Each row below has a hidden score, from 0 to 40, with 20 about the middle. What is it? The score is a weighted sum of the row's numbers plus the product of two more (or one squared), each taken from its middle value.
[ 0.8 -0.5 -0.7 -0.4 -0.5  1.  -0.2  0.5 -0.4 -0.3 -0.1 -0.5  0.3  0.8
  0.1  0.2  0.3  0. ] 19
[-0.4 -0.5 -0.7 -0.3 -0.5  0.7  0.   0.   0.  -0.3 -0.2 -0.4 -0.1  0.5
 -0.1  0.1  0.1  0.1] 20
[ 0.5 -0.4 -0.3  0.5 -0.5  0.2 -0.3  0.5 -0.2  0.   0.  -0.1  0.2  1.3
 -0.3  0.5  0.1  0.1] 21
[-0.1  0.1  0.  -0.9 -0.4  2.5 -0.2  0.5 -0.5 -0.9 -0.5 -0.5  0.  -0.5
  0.5  0.   1.9  0.8] 21
[-1.1 -0.3 -0.8 -0.2 -0.1  0.2  0.7 -1.1  0.  -0.3 -1.2 -0.1 -1.  -1.5
  0.4 -1.3  0.1  0.1] 18
[ 0.6 -0.5 -0.4 -0.8 -0.6  0.5 -0.5  0.5  0.1 -0.1 -0.1 -0.4  0.8  0.4
  0.   0.1  0.7  0.1] 22
[ 0.4 -0.8 -0.8 -0.7 -0.6  0.8  0.1 -0.2 -0.1 -0.7  0.3 -0.5  0.3 -0.7
 -0.4  0.3  0.3  0.2] 15
[ 0.1 -0.2  0.8  1.2 -0.4  0.2 -0.7  0.5  0.   1.2  0.4  1.4  0.2 -0.3
 -0.1  0.5  0.   0.1] 21
[ 0.1 -0.4 -0.4 -0.4 -0.6  0.9  0.1  0.7  0.  -0.2  0.1 -0.2  0.4  0.9
 -0.4  0.9  0.3  0.6] 20
[-0.4  0.5  0.  -0.7  0.4  4.  -0.1 -0.5 -0.9 -0.9 -1.  -0.7 -0.5 -0.8
  1.4 -0.4  3.5  1.7] 33
[ 0.6 -0.3  0.7 -0.4 -0.4  0.2 -0.2  0.6 -0.2 -0.6  0.3 -0.2  0.7  0.3
 -0.3  0.6  0.   0.6] 15
[ 1.5 -0.3  1.5 -1.  -0.4 -0.9  0.5  1.1  0.  -1.   1.1 -0.8  1.7  0.8
  0.8  0.7 -0.6 -0.2] 21
[ 0.  -0.6 -0.6 -0.6 -0.6  0.4 -0.2  0.4 -0.2 -0.5  0.1 -0.1  0.   0.6
 -0.3  0.6  0.7  0.3] 19
[ 0.  -0.1  0.   0.  -0.6 -0.4  0.1 -0.1  0.  -0.1 -0.3  0.4  0.8  0.4
 -0.1  0.1  0.6  0.3] 19
[ 0.5 -0.5  0.3  0.4 -0.5  0.7  0.   0.6  0.   0.1  0.9 -0.1  0.6  1.6
  0.   0.5 -0.4  0.1] 18
[-1.6 -0.4 -0.5  0.9 -0.4 -0.7 -1.5 -1.2 -0.4  1.9 -1.1  1.8 -1.3 -1.4
  0.8 -1.  -0.8  0.2] 39
[ 0.1 -0.4 -0.6  0.2 -0.2  0.1  0.1  0.  -0.2  0.2 -0.1  0.  -0.3 -0.1
 -0.4 -0.5  0.3 -0.1] 17
[ 0.6  0.2 -0.4  0.2 -0.4  0.4  0.1  1.   0.  -0.4 -0.2 -0.3  0.2  0.8
 -0.3  0.6  0.6  0.1] 28
[-1.  -0.5 -0.7 -0.7 -0.4  1.   0.2 -0.7 -0.4 -0.6 -0.6 -0.6 -0.8 -0.2
 -0.3 -0.4  0.7  0.3] 16
[-2.2  3.1  1.2  3.   4.6 -2.   2.  -1.9  6.7  3.5 -1.8  1.4 -1.8 -1.9
 -1.6 -1.6 -1.6 -1.4] 29
[-0.3 -0.7  0.  -0.6 -0.2  0.7  0.3 -0.1 -0.4 -0.6 -0.1 -0.7  0.5  0.
 -0.8  0.5  1.6  0.1] 18
[-2.2  3.1  0.5  1.8  4.6 -1.6 -1.6 -1.9 -1.3  1.3 -1.9  2.  -1.8 -1.9
  5.9 -1.6 -1.4 -1.2] 24
[-0.3  0.3  0.8 -0.1  0.1 -1.5 -0.1  1.5 -1.  -0.5  0.3 -0.2  0.2  0.9
 -0.2  0.4 -1.1 -0.9] 22
[ 0.3  0.2 -0.7 -0.2 -0.3  0.6 -0.2  0.5  0.4 -0.4  1.  -0.4  0.1  1.3
 -0.2  0.3  0.7  0.7] 20
[-0.1 -0.1 -0.7 -0.1 -0.1 -0.2  0.1  0.3 -0.2 -0.4  0.1 -0.3 -0.1  0.2
 -0.2  0.3 -0.4  0.1] 19
[ 1.1 -0.5 -0.9 -0.2 -0.7 -0.8  0.1  1.  -0.5 -0.3  0.2 -0.3  0.4  0.1
 -0.4  0.5  0.1  0.9] 17
[ 0.   0.1  0.4 -0.4 -0.3 -0.9 -0.3  0.5 -0.5 -0.1  1.4 -0.3  0.   0.3
 -0.5  0.  -0.6 -0.7] 18
[ 0.3 -0.5 -0.1 -0.4 -0.6  0.4 -0.2  0.5  0.1 -0.4  0.1 -0.1  0.3  1.5
  0.   0.4  0.   0.1] 19
[ 2.   0.2 -0.2 -1.2 -0.3 -1.  -0.7  2.2 -0.7 -0.9  2.6 -0.7  2.2  2.5
 -0.7  1.4 -1.2 -0.8] 21
[-0.1 -0.4 -0.6 -0.4 -0.3  1.  -0.1  0.  -0.2 -0.5  0.6  0.1  0.2  0.3
  0.5  0.2  0.6  0.6] 16
[-0.1 -0.4  1.5  3.8 -0.6  0.3 -1.5 -0.1 -0.4  4.3  0.   3.4  0.4  0.5
  0.6  0.  -0.2  0. ] 28
[ 0.1 -0.2 -0.5 -0.1 -0.4  0.3  0.   0.  -0.2 -0.3 -0.2 -0.4 -0.4 -0.1
  0.   0.1  0.4  0.1] 19
[-0.7  0.   0.   0.   0.3 -1.2 -0.1 -0.2  0.  -0.1 -0.5 -0.1 -0.1 -0.2
  0.  -0.3 -0.6 -0.5] 24
[ 1.9  0.4 -0.5  0.   0.2 -0.1 -0.2  0.9  0.6 -0.1 -0.3 -0.2  0.6  0.8
 -0.1  0.4  0.  -0.1] 30
[ 0.6 -0.6  1.5 -0.1 -0.4  0.4 -0.6  0.3 -0.3 -0.3  0.4 -0.5 -0.1  0.2
 -0.2  0.6  0.3 -0.2] 17
[-0.2 -0.3  1.  -1.2 -0.4  1.6  1.1 -0.4  0.  -1.  -0.2 -0.9  0.4 -0.4
 -0.3 -0.3  0.9  0.7] 12
[-0.5  0.6  1.   0.4  0.3 -1.2 -0.2 -1.1  1.4  0.9 -0.2  1.3 -0.7 -0.6
 -0.9 -0.2 -1.4 -0.8] 20
[ 0.3  0.  -0.3 -0.8 -0.5  0.8 -0.3 -0.3 -0.5 -0.6  0.  -0.6 -0.2  0.1
 -0.2  0.5  0.1  0. ] 22
[ 0.4 -0.3 -0.3 -0.5 -0.1 -0.2 -0.3  0.4 -0.2 -0.4  0.5 -0.5  0.3  1.
 -0.1  0.1 -0.4  0.4] 16
[-0.8 -0.6 -0.6  0.  -0.2  0.5 -0.2 -0.3 -0.2 -0.5 -0.4 -0.4 -0.2 -0.2
 -0.1  0.2  0.6  0.6] 19
[-0.4  0.3 -0.4 -0.1  0.  -0.5 -0.2 -0.2  0.2  0.1 -0.2 -0.2 -0.4  0.2
 -0.5 -0.2 -0.5 -0.1] 18
[-1.4  0.1  1.   2.2 -0.2 -1.2  1.9 -1.2  0.7  3.7 -0.8  2.9 -0.7 -0.6
 -1.2 -1.1 -1.1 -0.5] 32
[-1.7  0.7  0.5  0.8  0.  -1.1 -0.9 -1.2 -0.8  1.  -0.8  0.6 -0.9 -1.3
  1.9 -1.  -1.1 -0.7] 33
[-1.5  0.4 -0.2  0.3  0.7 -0.5  0.9 -1.3  0.4  0.5 -1.4  0.  -1.  -1.3
 -0.5 -1.  -0.9 -0.2] 19
[-0.5  0.   2.4  0.7 -0.1 -1.3 -0.3 -0.5 -0.4 -0.2  0.1 -0.1 -0.4  0.3
  0.2  0.1 -1.1 -0.5] 17
[ 0.2 -0.4 -0.4 -0.5 -0.4  0.7  0.4  1.1 -0.4 -0.5  1.  -0.3  0.9  0.5
  0.   0.4 -0.6  0.1] 18
[ 0.3 -0.6 -0.2 -0.1 -0.4  0.2  0.   0.2 -0.2 -0.1  0.5 -0.1 -0.2  0.7
 -0.3  0.7  0.7  0.2] 20
[ 0.2 -0.5 -0.4 -0.2 -0.4 -0.4  0.3  1.3  0.1 -0.2  0.  -0.3  0.2  0.3
 -0.8  0.3 -0.7  0. ] 22
[-2.   0.8 -0.7  0.2  0.2  0.2 -0.7 -1.9 -0.3  0.5 -1.8  0.2 -1.8 -1.8
  1.2 -1.6 -0.5  0. ] 18
[ 0.6 -0.4 -0.1  0.3 -0.5 -0.3 -0.6  0.4 -0.3  0.4 -0.1  1.   0.5  1.3
  0.   0.   0.   0.3] 17
[ 1.1 -0.3 -0.6 -0.3 -0.4  0.8  0.1  1.2 -0.3  0.1  1.5 -0.1  0.6  1.9
  0.1  0.7  1.5  0.3] 23
[ 0.7 -0.2 -0.7 -0.4 -0.5 -0.1  0.3  0.2 -0.4 -0.2  0.6 -0.7 -0.1  0.3
  0.2 -0.1  0.4  0.1] 17
[-1.5  0.5  0.4  1.6  0.4 -1.  -0.7 -1.1 -0.5  1.6 -0.9  1.3 -0.7 -1.
  0.9 -0.9 -1.  -0.6] 25
[ 2.1 -0.5 -0.4 -0.8 -0.3  0.5 -0.6  1.4 -0.1 -0.7  1.2 -0.6  0.7  2.1
 -0.3  0.5  0.6 -0.2] 24
[-1.2  0.8  0.1  0.3  0.5 -0.6 -0.3 -0.6 -0.6  0.   0.   0.1 -0.3 -0.7
  0.8 -0.6 -1.  -0.4] 17
[ 0.7 -0.3  0.  -0.2 -0.2  1.7  0.1  1.1 -0.3 -0.4  1.1  0.1  0.8  0.9
 -0.7  1.1  0.4  0.7] 29
[ 1.7 -0.2  0.  -0.3 -0.3 -0.4 -0.1  1.   0.1 -0.5  1.4 -0.6  0.8  0.6
 -0.2  1.3 -0.2 -0.1] 22
[ 1.2 -0.8 -0.5 -0.3 -0.4  0.5 -0.5  0.1 -0.3 -0.3  0.8 -0.4  0.2  0.6
  0.9  0.6  0.6  0.1] 17
[ 0.2 -0.2  0.7  0.2 -0.4 -0.8  0.3  0.5  0.4  0.1  0.7 -0.2  0.2  0.7
 -0.3 -0.2 -0.9 -0.6] 21
[-1.4  0.1 -0.6 -0.2 -0.2  0.   0.2 -1.2 -0.1 -0.1 -1.6 -0.4 -1.2 -1.
 -0.1 -0.7  0.   0.2] 19
[-0.8  0.3  3.3  1.2  0.3 -1.9 -1.1 -0.6 -1.2  2.  -1.1  2.8 -0.4 -0.6
  1.9 -0.5 -1.6 -1. ] 28
[ 0.5  0.2  0.1 -0.3 -0.1 -0.3 -0.3  1.1  0.2 -0.5  0.8 -0.3  0.5  0.5
 -0.5  0.4 -0.7 -0.2] 19
[-1.5  0.1 -0.7  0.2 -0.5 -0.4 -0.8 -1.2 -0.5  0.2 -1.4  0.3 -1.2 -1.5
  1.9 -1.   0.4  0.3] 31
[-1.2  1.6  1.6  0.4  1.1 -1.9  0.3 -1.   6.7  0.6 -1.2  1.3 -1.2 -0.8
 -1.1 -0.8 -1.5 -1.3] 22
[-1.7  0.7  0.1  1.5  0.4 -0.8  0.7 -1.1  0.8  2.4 -1.3  0.9 -1.2 -1.6
 -1.1 -0.9 -1.  -0.4] 27
[-0.5  0.1 -0.3  0.1  0.  -0.5 -0.3 -0.3 -0.6 -0.1 -0.7 -0.1 -0.3 -0.5
  0.5 -0.2 -0.7 -0.4] 19
[ 1.  -0.3 -0.3 -0.1 -0.5  0.6 -0.4  0.7  0.1 -0.1 -0.2 -0.3 -0.3 -0.7
  0.1  0.  -0.5  0.3] 17
[-1.7  0.6 -0.4  0.8  0.3 -0.3 -0.8 -1.4 -0.8  0.4 -1.   0.8 -1.  -1.2
  1.  -0.9 -0.9 -0.5] 18
[ 0.4 -0.4  0.1  0.  -0.3 -0.2  0.   0.3  0.2 -0.2  0.1 -0.2  0.2 -0.1
  0.3  0.4 -0.1 -0.2] 20
[-0.2 -0.1 -0.3  0.4 -0.3 -0.5 -0.1  0.2  0.1  0.3 -0.5 -0.4  0.2 -0.3
  0.2  0.1 -0.5 -0.3] 28
[-0.8  0.  -0.8  0.1 -0.2 -0.1 -0.4 -0.6  0.  -0.3 -0.7  0.1 -0.5 -0.7
 -0.5 -0.1 -0.2 -0.1] 18
[ 0.2 -0.5 -0.1 -0.3 -0.5 -0.5  0.1 -0.1  0.2 -0.4 -0.3 -0.3  0.3 -0.3
  0.1  0.3 -0.1  0.1] 21
[-0.3  0.2  1.1  0.5 -0.3 -1.3  0.2  0.5 -0.2  0.5 -0.5  0.6 -0.2 -0.1
 -0.5 -0.1 -1.1 -0.6] 21
[ 0.2 -0.6 -0.2 -0.2 -0.6 -0.4 -0.1  0.3  0.4 -0.5  1.  -0.3 -0.1  0.4
  0.1  0.6  1.1  0.4] 20
[ 0.3  0.3 -0.5 -0.1  0.   0.5  0.3  1.  -0.3 -0.4  1.1 -0.3  0.4  0.4
  0.1  1.   0.3  0.2] 26
[ 0.9 -0.4 -0.7 -0.2 -0.4  0.7 -0.2  0.1  0.1 -0.4  1.  -0.2  0.1  0.6
 -0.2  0.2  0.8  0.2] 21
[-1.6 -0.2 -0.2  2.1 -0.4 -0.2  1.5 -0.7  0.2  1.6 -1.1  2.  -0.9 -1.
 -0.9 -0.8 -0.9 -0.2] 22
[ 1.8 -0.5  0.1 -0.2 -0.4  0.5  0.   0.4  0.2 -0.5  0.3 -0.4  0.4  0.9
  0.2  0.3  0.5  0.2] 19
[ 0.4 -0.2  0.  -0.2 -0.1 -0.7 -0.3  0.5 -0.5 -0.4  0.6 -0.2  0.   0.1
 -0.5  0.2  0.  -0.1] 17
[-0.4 -0.5 -0.3  0.  -0.4  0.6 -0.1  0.8  0.  -0.2  0.2 -0.1  0.5  0.3
 -0.5  0.7  0.2  0.4] 21
[ 1.9 -0.5 -0.8 -0.5 -0.5  0.1 -0.3  1.  -0.4 -0.4  0.7 -0.2  0.7  0.4
 -0.1  0.7  0.2  0.2] 21
[-1.6 -0.9 -1.3 -1.1  0.9  0.9  3.5 -0.1 -1.3  1.1  3.1  0.4  1.6 -1.6
 -0.9  1.   3.2  0.2] 37
[-0.7 -0.4  0.1 -1.1 -0.3  0.7  1.1 -0.5  0.2 -0.9 -0.6 -0.9 -0.4 -0.9
 -0.2  0.1  1.5  1. ] 18
[ 0.5 -0.4 -0.6  0.2 -0.6 -0.3  0.2  0.  -0.2  0.   0.3 -0.4  0.4  0.3
 -0.1  0.5  0.   0.5] 19
[-0.5 -0.2  1.1  1.5 -0.3 -0.7  1.4 -0.5  0.3  1.8 -0.1  2.3 -0.4 -0.4
 -0.5  0.  -0.5 -0.2] 22
[ 0.4  0.  -0.3 -0.1 -0.5  1.1 -0.2  0.7 -0.3 -0.4  0.8 -0.4  0.4  1.
 -0.2  1.   0.1  0.3] 25
[ 0.8  1.2  0.6 -0.1  0.6 -1.8 -0.2  0.5  2.3 -0.4  0.6 -0.5  0.7  1.1
  0.1  0.6 -1.3 -0.8] 21
[ 0.1 -0.5  1.6 -1.1 -0.5 -0.2  0.   0.1 -0.2 -0.8 -0.6 -0.7 -0.1 -0.2
  0.   0.   0.7  0.9] 19
[-0.3 -0.2 -0.7 -0.2 -0.3  1.   0.6 -0.3 -0.2 -0.5 -0.7 -0.6 -0.8 -1.1
 -0.6 -0.5  0.   0.1] 18
[ 1.4  0.3 -0.6 -0.7 -0.2  0.6  0.   0.2 -0.2 -0.3  0.6 -0.3  0.3 -0.2
  0.  -0.2  0.4  0.1] 24
[ 3.2 -0.2 -0.1 -0.6 -0.4  0.1 -0.2  0.6 -0.2 -0.6  0.8 -0.7  0.8  1.6
 -0.4  0.3  0.  -0.2] 36
[-1.6  1.6  0.9  1.5  3.2 -2.1  2.2 -1.8  6.7  2.1 -1.8  2.9 -1.4 -1.7
 -1.6 -1.  -1.6 -1.4] 26
[ 0.3 -0.1 -0.9 -0.3  0.1  1.4 -0.3  0.8 -0.2 -0.1  0.2 -0.2  0.1  0.6
 -0.4  0.6  0.3  0.4] 24
[ 0.6 -0.6 -0.6 -0.3 -0.4  0.2  0.4  0.1 -0.5 -0.2  0.8 -0.3  0.3  0.4
 -0.4  0.1  0.3  0.4] 15
[ 1.7 -0.3 -0.3 -0.8 -0.6  0.2 -0.1  0.4 -0.5 -0.5  0.5 -0.7  0.1  0.6
 -0.4  0.2  0.1  0.3] 19
[-0.2 -0.2 -0.6 -0.2 -0.5  0.6 -0.4 -0.3  0.1  0.2  0.6 -0.2  0.1 -0.2
 -0.4  0.1 -0.1  0.2] 17
[-0.6  0.1 -0.3 -0.3 -0.1  0.8  0.   0.3  0.1 -0.3  0.4 -0.5  0.  -0.1
  0.5  0.1  0.3  0.2] 20
[ 0.  -0.1  0.2 -0.5 -0.1  0.9  0.1 -0.3 -0.3 -0.8 -0.2 -0.5 -0.2  0.
 -0.2  0.4  2.6  0.8] 22
[-0.3  0.8 -0.3 -0.8  0.6  2.2  0.4  0.  -0.4 -0.5 -0.8 -0.7 -0.6 -0.3
 -0.1 -0.3  3.   1.1] 34
[ 1.6 -0.4 -0.1 -0.4 -0.4  0.  -0.1  0.9 -0.1 -0.6 -0.3 -0.6  0.3  1.7
  0.   0.1 -0.2 -0.3] 19
[ 0.7 -0.4  0.   0.2 -0.4 -1.  -0.5  0.3 -0.5 -0.2 -0.1 -0.3  0.7  0.7
 -0.4  0.7 -0.7 -0.2] 19
[-0.3 -0.4 -0.7 -0.7 -0.4 -0.6  0.1  0.5  0.  -0.4 -0.3 -0.5  0.7  0.5
  0.1  0.1 -0.2  0.1] 35
[ 0.7  0.  -0.5  0.5 -0.5  0.3  0.1  0.8  0.1  0.   1.4 -0.4  1.   1.3
  0.   1.   0.3  0.4] 21
[-0.9  0.8  0.1  0.5  1.  -0.8  0.  -0.8  1.2  0.5 -0.6 -0.1  0.1 -0.5
 -0.5 -0.6 -0.7 -0.4] 19
[ 2.1  0.   0.4 -0.8 -0.5 -0.3 -0.4  3.  -0.4 -0.8  1.4 -0.8  2.7  3.7
 -0.7  0.9 -0.6 -0.3] 19
[ 0.2 -0.6 -0.5 -0.4 -0.5  1.2  0.1  0.1 -0.2 -0.7 -0.3 -0.6  0.2  0.5
  1.  -0.1  0.6  0.3] 18
[-0.7 -0.7 -0.7 -0.2 -0.2 -0.2  0.2 -0.6 -0.2 -0.3 -0.5 -0.4 -0.5 -0.4
 -0.4 -0.5  0.4  0.1] 20
[-0.1 -0.5  0.3 -0.1 -0.3  0.5  0.   0.2 -0.1  0.1 -0.4 -0.1 -0.4  0.5
  0.   0.2  0.7  0.2] 20
[ 1.5 -0.5 -0.5  0.  -0.3  0.2 -0.2  1.  -0.5 -0.4  1.4 -0.5  1.5  1.3
 -0.3  1.2  0.7  0.2] 21
[-0.1 -0.2  0.3  0.  -0.5 -0.5  0.1  0.5  0.1 -0.4 -0.1 -0.4 -0.3 -0.1
  0.1  0.7 -0.1 -0.2] 22
[-2.2  3.1  2.4  3.2  4.6 -2.1 -1.3 -1.8 -1.3  3.2 -1.9  5.4 -1.8 -1.9
  5.9 -1.6 -1.6 -1.4] 38
[-0.4 -0.1 -0.3 -0.2 -0.1 -0.3  0.   0.3  1.1 -0.4  1.1 -0.2  0.3  1.1
 -0.1  0.2 -0.1 -0.4] 21
[ 1.  -0.1 -0.5 -0.1 -0.3 -0.5 -0.1  0.  -0.2 -0.4  1.3 -0.4  0.5  1.
 -0.2  0.9 -0.4  0.2] 19
[ 1.3 -0.3  0.1 -0.4 -0.4 -0.8 -0.5  1.3  0.1 -0.8  1.1 -0.6  0.   1.
  0.3  0.2 -0.6 -0.6] 17
[ 0.7  0.4 -0.7 -0.6  0.   0.5 -0.1  0.2 -0.5 -0.4  0.7 -0.4  0.4  1.2
 -0.3  0.6 -0.1  0.1] 28
[-0.1  0.2  1.3  0.9  0.6 -1.8  0.1  0.4  1.9  0.2 -0.4  0.2 -0.2  0.4
 -0.4 -0.2 -1.4 -0.8] 22
[-2.   1.5 -0.5 -0.4  0.6  0.7 -0.5 -1.9 -0.7 -0.6 -1.9 -0.5 -1.8 -1.8
  0.2 -1.6  0.9  0.3] 21
[ 0.1  2.3  0.2  0.   2.9 -1.4  0.  -0.1  4.6 -0.3  0.7 -0.2 -0.1  0.1
  0.1  0.4 -1.3 -1.1] 34
[-0.3  0.7 -0.4  0.3  0.2 -0.9  0.3 -0.6  0.2  0.  -0.6  0.  -0.3 -0.6
 -0.5 -0.1 -0.6 -0.2] 21
[ 1.1 -0.3  0.1 -0.1 -0.4  0.7  0.4  0.   0.  -0.2  0.  -0.5  1.   0.8
  0.   0.3 -0.3 -0.1] 17
[-0.9 -0.2  0.8  1.4 -0.2 -1.  -0.7 -1.  -0.3  1.3 -0.9  1.7 -0.9 -0.6
  1.4 -0.5 -1.2 -0.4] 25
[ 1.1  0.4 -0.4 -0.7 -0.2  0.   0.   1.6 -0.4 -0.3  0.8 -0.3  1.2  0.8
  0.6  0.7 -0.3  0. ] 21
[ 0.7 -0.4 -0.5 -0.5 -0.4  0.9 -0.3  0.2 -0.1 -0.1  0.2 -0.3  0.7  0.
 -0.3  0.5  0.5  0.3] 17
[-1.2  0.6  0.6  1.2  0.5 -1.5 -0.8 -1.5 -0.8  1.4 -1.1  1.6 -0.9 -1.3
  2.4 -1.2 -1.2 -1. ] 26
[-0.6 -0.6 -0.4 -0.6 -0.6  0.3  0.4 -0.4 -0.2 -0.5 -0.1 -0.3  0.4 -1.
 -0.2 -0.4  0.5  0.3] 22
